R: a few groups of rows, each row roughly a mix of its group's hidden directions:
R (114 x 11):
[[  5  17   0  19  10   9  17  17 -33  11 -28]
 [  9 -18 -16   5  -6   6 -32 -40  -4   1  -7]
 [-14   0  18  -9  22 -19  28  14  29   1 -15]
 [  1  -8  10  -7 -39   5  16  -5 -14  -8  34]
 [-19   5  19   9 -33  19  13  -7  -6 -17  24]
 [  0   8   9   9 -13   4 -27 -16 -43  -9  -9]
 [ 15 -34  21   5 -20   2 -23  12   2 -17 -14]
 [-18  15   0   7 -12  -2  36  -3  22 -11  28]
 [-22   9   1  -1  -6   2  40  23  19 -16  13]
 [-18 -18 -11  15 -30  12  -3  -9  16 -30  13]
 [  8  -4  21  24   3  15 -29   0  10  19 -28]
 [  9   4  -8  -6   9   1 -19  30 -44   2  -3]
 [-18  20  -4 -16  -7  -9  31  17 -15   1  29]
 [-23 -10 -14  -6 -20  13  16 -12  36  10  17]
 [ -9   0  13  -9  19 -25 -22  34  -4 -21   9]
 [ -5 -16  13 -23   0  11   3  33  34  -6 -12]
 [-17   5  14  -7  20 -13  31  25  25  -3 -12]
 [ 22  18  -9 -18  -5 -24  22 -16 -21  19 -12]
 [-10 -18   2 -10 -17 -31  17  -1  27  -2  26]
 [ -1 -16  -1   2  30  -3 -37   9  20  -2 -21]
 [ 17  20   5  27  25   0 -10  25 -14 -11 -19]
 [ 26  14  17  13  10   4  -2   2   1  29 -34]
 [  7 -21   7 -13 -34   2  -5 -24   0  -9  30]
 [  2  40 -13  -1   0   3   9  11 -37   7   1]
 [  4   4  -8  23 -36  17 -12 -15  23 -16  11]
 [  6 -12  11 -18   5 -31   5   6 -36  -3  21]
 [-12  -4  20   7  -3  -4  31  30  12 -16  23]
 [ 14 -26  21   5   5   9 -25  -5  18   6 -32]
 [-21  27 -20  10  -8   5  20  15  28 -13  11]
 [  6 -37  15 -33  -9  -2 -15  -5 -13   2  15]
 [ -1  -9  14  -5  -4   9  14  46 -23 -15  -4]
 [ -6 -27  -3   0 -18 -14 -13  23  17 -31  14]
 [-10  16 -46  -7   3  -8  -7 -21  -4  15  -7]
 [-11  16  -3 -14  -6   5  34  26 -30  -8   6]
 [ -1   4  14 -12  18  -9  -2  42 -19  -4 -24]
 [ 18 -15   6  -5  -3 -13 -33 -36  15  -8  -2]
 [-10 -18 -22  -4  15   2 -32 -19  30   3   4]
 [  2 -12  22  14  -8  -2   1   2  43  25  -8]
 [ 19 -11  12 -12  -1 -20 -23 -42  -2   1   7]
 [-13  18   0   7 -32   1  37  -9  12   0  17]
 [-18  22   2  -7   6 -15  42 -12  18   3  11]
 [ 24  -2 -16   5  36  -5 -13  19  -2  -7 -26]
 [-19   8 -17  13  -9  18  14  15  40  -9   9]
 [-10  31  -6   5  -5   2  41   7  19  11  13]
 [ 19 -13  24 -18   3 -20 -15  -7 -37   1  -3]
 [ -2 -19   6 -14  12 -19 -35  14 -28 -12   7]
 [  2 -22  -7 -18  -2  21  27   3  37   3   3]
 [-16 -21  -3  11  -8   4 -20  30 -21 -17  23]
 [ 14  15   4 -20  -4 -25   4 -17 -36  17  -5]
 [ 13 -18  15  10 -25   1 -17   5 -37 -18   1]
 [ -7  25 -14   6   7  11  29  -9  34  15  -8]
 [-19  25 -28  -1  15   2  13 -24  21  14  10]
 [-26  -4   2  18 -16  20   9   8  27 -20  23]
 [-15  11   8  11 -25  25  28   2   4 -22  20]
 [ 14   1   2 -12  11 -13 -29 -12 -38  11 -17]
 [ 14 -15   1  -8 -21   0 -12 -45  16  -1  12]
 [ 17 -24   4  13   5 -38 -22   8  15  -6 -12]
 [ 13 -20   3  24  14   9 -15  23  17 -27 -15]
 [-17   5 -34  -7  29   3  -7 -20  15  19   6]
 [-17 -21   7   3  -2  -3  16   0  46 -13  11]
 [-11  20 -29  17 -14  14  14 -17  29  -4   2]
 [-10  12   5   4  11   3  25  37 -30  10  -4]
 [  4 -29  -7  18 -10  15 -26 -25  21  -2  11]
 [ -7  15  20 -15 -23   4  34  -7 -18   0  22]
 [ 23 -13  22  -6  -9 -17 -16 -17  -6  26 -24]
 [  6 -15   5  -6   7 -24 -14 -41  24   8  -6]
 [-28   1 -19  -5  18 -11  17  19  25  -8  22]
 [-12   8   0  10  24   0   0  45 -16  -1 -17]
 [-10 -20  -4 -14 -28   9   2   8 -31  -8  28]
 [ 23   3   0  -7  -8  -1 -18 -26 -40  12  -5]
 [-16  30 -28   8  31  -8   2   0  14   8 -10]
 [ 16 -17   1 -19   8 -10 -31 -14 -30   5 -16]
 [-15  19   2   3 -14  -9  20  28 -24 -16  25]
 [ -6  23  14   7  -9   2  38 -22  24   4  -2]
 [-15   6 -32  30 -13   1   6  -1  30 -15   2]
 [-17  14 -22  -6  -2   3  20 -36  25   6   7]
 [  7   4 -16   3  -7   1 -20 -34  34  -9 -15]
 [ -5  31   8  15  25   8  13  25  15  15 -14]
 [-25   6 -15   6   6   1  15  11  45  -9   7]
 [-18  11 -22  24 -11  20  11  14  31 -12   4]
 [  1 -29  10   2  15   2 -46   4  -4  -7 -11]
 [ -3   3 -24 -10  -6   8   9 -42  23  16   7]
 [-12  17  -9  37 -12  -4 -25  -3 -16 -22  -2]
 [ -8   5 -15  37  12   5 -31  12   4 -19 -11]
 [ 19 -14  -4  -8  -8   0 -20 -46 -10   7 -11]
 [ -7  -7  14   5 -30  14  33  10   2 -21  20]
 [ -5  26 -34  15  -1  10   9 -25  16   4 -16]
 [ -7  15  20  30  -6  -9 -25   5 -28 -18   4]
 [ 18 -15   8   3  16   2 -39  15 -16  10 -22]
 [-10   2  12   2 -10   8  20  47 -17 -10   6]
 [ 24  -3 -10 -21 -12 -25   8 -24 -14  18 -18]
 [  7 -15  -6 -13   6   9  -9 -32  39  14  -9]
 [  2  21   7  17  38   6  -7  10  12  28 -13]
 [ -8  20   5   5  23  -3  17 -20  34  20 -11]
 [ 18 -24   9  -6  18  -4 -35 -17   5   6 -23]
 [  4 -24  -9 -22  12 -23 -18 -34  -6   9  -4]
 [ -4   4   0  -7   0   0  10  47 -30 -13   6]
 [-16 -15   6 -20  36  -8  20  26  -6   8  -4]
 [  7 -26  15  -6  10  -2 -43  -6 -14   5 -14]
 [ 19   1 -11   1  38  -7  -7  17  16  17 -24]
 [-21 -10 -18  22  -2   9  -3  12  35 -21  13]
 [ -8  28   1   2  31   1  16  -2  18  25 -20]
 [ 32  -8   6  -4  14 -26 -17  -1 -12  13 -29]
 [  8  -9   3  12   4  -3 -24 -36  33  12  -8]
 [ -6   1  14 -23  22  -2  18  38  -5  13 -15]
 [  9 -36  17   2   8 -17 -35   7   7  -7  -7]
 [-11  11 -28 -18  -1 -12  30   2  -6 -18  27]
 [ 13   9  48  10 -12   9   9   7 -21  -3  -2]
 [ 13  15  29   7  17  -2   4  26  -4  12 -32]
 [ -4  18 -20  -5  19   6   8  -8  33  12 -30]
 [-32 -17  -8  12  -8  17 -16   2  30 -11  19]
 [ 24 -20  13   2 -14   5 -31 -22  -5   3 -25]
 [ -9  12 -22  17  -3  12   6 -15  45  -1   3]
 [-14 -12  -7   7 -16   7  15 -25  28  -9  32]]

which group is each row in? (one row of each group first):
[-11 -26   6 -11 -24  10   1  22 -19  -9  30] : (126)
[ 27  -9 -22  15 -11 -20 -10 -14   0  -5 -33] : (74)
[  3 -18   2  10 -27   0  -6 -33  27 -13  18] : (14)

[ -2  18 -29   6  30  22   4  13  19  12 -13] : (74)
[ 17 -25  27 -31  -6   5   1  12  -9   4 -24] : (126)
[ 12 -31   0  -6   9 -19 -40 -15   4   2  -5] : (14)
[ 13   6   5  -9 -16 -15  -4 -43  22  -6  16] : (126)
[  7 -35  19 -20   2 -12 -29  -1 -12  -3  16] : (126)
[ 20 -21  -5  -1  -9  -2 -43 -11 -24   0   0] : (14)
[ 15  -7   4  24 -20  -4 -32 -11 -17 -27  -5] : (126)
[-10 -10  -7   2  29   1 -28  29  10  -4 -24] : (126)
[ -1 -13  -1   3  -5   2 -12  49 -15 -20   8] : (14)
[  9 -15   8  11   9  -7 -29 -19  39  -7   5] : (126)
[ -2  14   5  20   1  10 -34  -7 -36  -6 -14] : (74)
